In the rows, 128 means zero.
The same turns and mirrors carry the whole set onto itself, and each row onto the other rows of its family. Which rows share a family with each named row? Give them in list order.
These 32 rows form 4 families of 8 rows each.
K889: [161 124 131 113 160 114 125 135 164 133 113 107 110 160 127 120 143 108
 143 118  84 111 150 108 130]
K228: [ 91 126  99 121 142 133 154 158 126 152  95 116 101 133 133 131 154 106
 111 160 152 118 154  88 110]
K733: [161 119 144 131 172 113 109 158 178 148 142 132 129 141 127 146 141 118
 128 134 121 118 125 104 126]
K701: [ 89 128 113 142 127 133 150 146 120 146 110 108 100 122 172 132 141 141
 122 151 142 154 149 129 130]
K856: [109 115  81 155 158 126 135 154 119 136 104 120 118 120 162 138 127 139
 154 142 148 139 159 123 131]
K251: [ 85 122 106 139 147 139 148 142 120 129 108 118 111 119 173 138 145 129
 129 147 149 152 161 129 126]
K677: [139 109 156 137 159 105 117 159 168 133 151 108 137 150 121 146 128 111
 121 129 129 132 141 104 101]
K402: [ 95 119  98 122 114 132 153 144 110 141  99 106 122 129 139 129 145 115
 105 164 136 138 165 110 101]
K763: [166 117 120 127 141 114 128 139 176 120 131  98 131 140 148 131 143 117
 132 114  79 120 165 105 126]
K776: [157 107 131 136 161  93 116 141 165 140 157 126 144 142 126 147 142  97
 115 144 114 124 142  97 112]
K747: [135 112 162 119 152 124 116 152 174 149 141 118 143 124 131 144 123 119
 109 129 109 128 127  89 111]
K808: [ 99 105  97 116 132 133 143 164 126 140 101 107 104 129 135 136 163 138
 111 174 138 111 153 110 101]
K187: [100 139  95 148 138 132 129 143 122 134 115 124 101 137 180 132 143 140
 149 146 155 132 159 122 120]
K795: [112 126  86 148 135 138 143 153 124 165 106 112 110 115 162 130 118 149
 138 146 134 139 140 119 147]
K322: [173 122 110 104 149 129 130 140 150 119 140  96 127 143 139 121 130 112
 142 118  85 121 142 115 112]
K142: [100 141  94 116 128 128 155 155 116 144 109 119 111 120 149 127 158 110
 123 164 159 149 143 119 118]
K473: [107 134  88 157 126 140 146 153 120 138 124 120 126 114 173 143 129 139
 132 148 149 151 149 108 118]
K760: [108 131  89 158 123 137 143 154 118 137 124 119 126 115 174 144 131 144
 133 149 146 151 149 109 114]
K513: [160  97 141 121 155 112 126 129 171 146 133 134 148 139 127 139 122 110
 120 122 106 111 137 100 131]
K340: [163 130 127 135 143 105 135 136 173 133 124 103 125 144 148 126 137 100
 132 106  86 126 163  87 131]
K502: [157 112 137 128 146 101 117 139 168 156 155 124 142 131 131 143 137 106
 105 146 100 122 128  91 120]
K800: [ 94 120  96 119 118 130 151 143 108 138  97 110 124 126 141 130 145 115
 107 163 135 137 168 108  99]
K326: [159 123 130 110 161 115 124 135 165 132 112 110 112 155 130 121 143 109
 141 119  81 110 150 106 131]
K593: [170 118 133 121 143 103 136 139 172 130 125 127 116 144 141 145 139 113
 141 115  94 108 146  79 114]
K862: [166  95 143 137 149  93 126 135 166 143 137 123 138 156 121 137 125 114
 123 126 114 115 139 108 126]
K354: [161 118 148 132 169 109 107 157 176 150 140 133 127 142 128 145 140 120
 128 134 120 119 122 101 126]
K148: [100 124 106 116 121 130 130 160 117 140  98 122 117 123 137 128 151 119
 112 172 151 119 157 141 116]
K633: [ 95 134 113 123 125 121 134 156 113 149  86 131 113 122 139 123 146 106
 112 163 155 126 156 118 117]
K185: [103 125  97 113 125 122 145 158 110 136 103 120 114 110 155 131 164 130
 125 169 146 145 144 125 108]
K629: [100 146  97 135 128 148 132 140 127 148 113 126 103 123 184 129 138 147
 139 147 141 130 149 115 131]
K483: [173 119 123 116 140 120 141 141 181 130 142 116 120 153 133 145 137 110
 139 119  99 103 147  98 120]
K849: [168 132 125 119 150 106 131 137 139 131 120 107 117 145 143 115 127 101
 145 109  89 133 138  84 110]

Which other rows belong to the same family as K849? K228, K856, K677, K747, K808, K795, K322
Which other rows belong to the same family as K889? K733, K402, K473, K760, K800, K326, K354
Which other rows belong to the same family as K633? K763, K776, K187, K340, K502, K148, K629

The same turns and mirrors carry the whole set onto itself, and each row onto the other rows of its family. Which rows share a family with each named row? Give them in list order.
These 16 rows form 4 families of 4 rows each.
K481: [145 102 118 148 121 122 122  99 154 108 130 152  86 134 159 113]
K290: [135 110 139 159 125 131 121 110 162 108 129 148  70 125 152 128]
K276: [112 120 124 129 126 122 143 130 124 128 125 104 115 148 155  79]
K988: [138 112 139 104 142 135 122 141 122  98 125 137 133 141 101 114]
K464: [161 132 146 136 127 103 120 107  91  97 124 120  76  99 131 110]
K675: [167 142 158 105 124 143 119 116 131 103 156 133 119 122 136  99]
K194: [150 144 129 103 136 103 129 130 127 101 113 109 107 106 138 140]
K146: [158 152 136 110 133 119 110 127 133  98 107 119 120 126 123 135]
K903: [153 139 164 105 132 132 136 126 128 106 159 118  95  95 146 112]
K797: [126 104 142 176 143 124 128 136 143 136 133 128  87 120 120  87]
K243: [168 139 152 143 121 118 102 106  97  93 118 131  90 118 116 106]
K75: [124  97 137 142 137 111 117 116 103 148 127 144 102 144 161 115]
K544: [119 109 165 157 142 127 105 130 116 144 123 144  94 145 142 129]
K89: [104 133 159 149 131 140 131 147 140 122 119 103 102 144 132  96]
K769: [136  97 120 164 137 117 131 122 136 137 134 133 103 131 129  72]
K498: [123 106 141 102 151 117 145 152 117 105 132 120 105 107 116 128]

Which other rows belong to the same family as K146? K194, K797, K769
Which other rows belong to the same family as K243? K481, K290, K464

The same turns and mirrors carry the whole set onto itself, and each row onto the other rows of its family. Which rows share a family with each named row? Give them in list order.
These 20 rows form 5 families of 4 rows each.
K457: [ 74 129 140 144 131 138 148 145 168 168 108 117 111 117 130 117 163 121
 108 124 115 119 127 142  86 109 146]
K192: [131 169  95 137 136 146 113 122 143 111 117 149 107 127 130 126 160 133
 120 147 133 121 153 122 135 128 119]
K766: [112 169 141 122 146 114 146 100 161 123 112 166 138 159 124 119 123  99
 127 139 125 162 149 132 114 105 129]
K773: [126 168 134 120 155 136 134  96 139 115 112 177 122 136 135 103 124  93
 125 130 131 146 148 127 120 107 127]
K768: [129 157 125 110 140 113 134 112 143 108 108 176 128 146 129 121 113  93
 120 136 131 153 153 146 123 111 133]
K634: [ 80 144 151 142 142 130 146 137 148 184 128 115 104 117 141 100 159 135
 109 116 127 134 111 140  87 126 155]
K751: [140 150 104 149 156 156 107 125 146 115 112 151 133 131 123 134 143 130
 100 146 138 102 139 125 119 136 123]
K3: [134 131 129 133 149 108 129 144 142 162 109 121 127 151 139  99 121 148
 114 153 118 170  92 136  89 128 175]
K434: [ 77 136 143 129 128 112 149 148 153 173 131 115 111 120 138 115 153 129
 109 117 129 133 120 157  88 129 155]
K996: [ 78 143 139 126 126 138 149 142 150 166 133  97  95 125 138 111 157 128
 120 128 127 129 112 146 105 105 168]
K556: [ 88 140 156 145 140 114 150 147 153 179 121 111 116 134 137 110 165 129
 105 129 149 134 135 138  85 132 144]
K119: [123 171 122 114 133 136 114 100 150 106 110 167 114 137 146 111 125 103
 130 140 111 149 149 141 133 113 143]
K892: [128 160 104 139 167 130 116 121 139 126 121 156 147 137 119 143 153 145
 114 151 135 129 136 121 121 154 117]
K384: [144 169 104 132 164 146 114 104 135 121 125 154 125 133 124 127 150 124
 113 145 138 120 131 109 127 135 116]
K637: [119 127 123 143 149 129 138 148 142 171 111 119 106 134 131  88 127 151
 121 136 114 164  84 140  92 115 167]
K80: [122 123 110 138 133 107 136 164 148 160 119 115 114 139 124 111 127 151
 117 143 114 163  86 149  96 119 166]
K789: [134 162  95 124 148 120 118 121 144 114 127 153 124 137 121 148 150 125
 104 150 133 110 140 122 126 145 120]
K557: [117 120 112 140 148 138 126 153 150 154  98 126 126 130 131 109 127 145
 118 143  89 153  83 139  90 118 173]
K164: [127 151 132 127 137 138 129  96 165 108 107 162 124 147 134 113 105  81
 113 140 119 138 143 135 117 101 144]
K317: [111 125 118 132 140 140 131 164 128 154 121 112 115 132 136 107 134 154
 128 136 118 153  90 147 107 109 179]

Which other rows belong to the same family as K768? K434, K80, K789
Which other rows belong to the same family as K384? K773, K634, K637
Which other rows belong to the same family as K892? K766, K3, K556

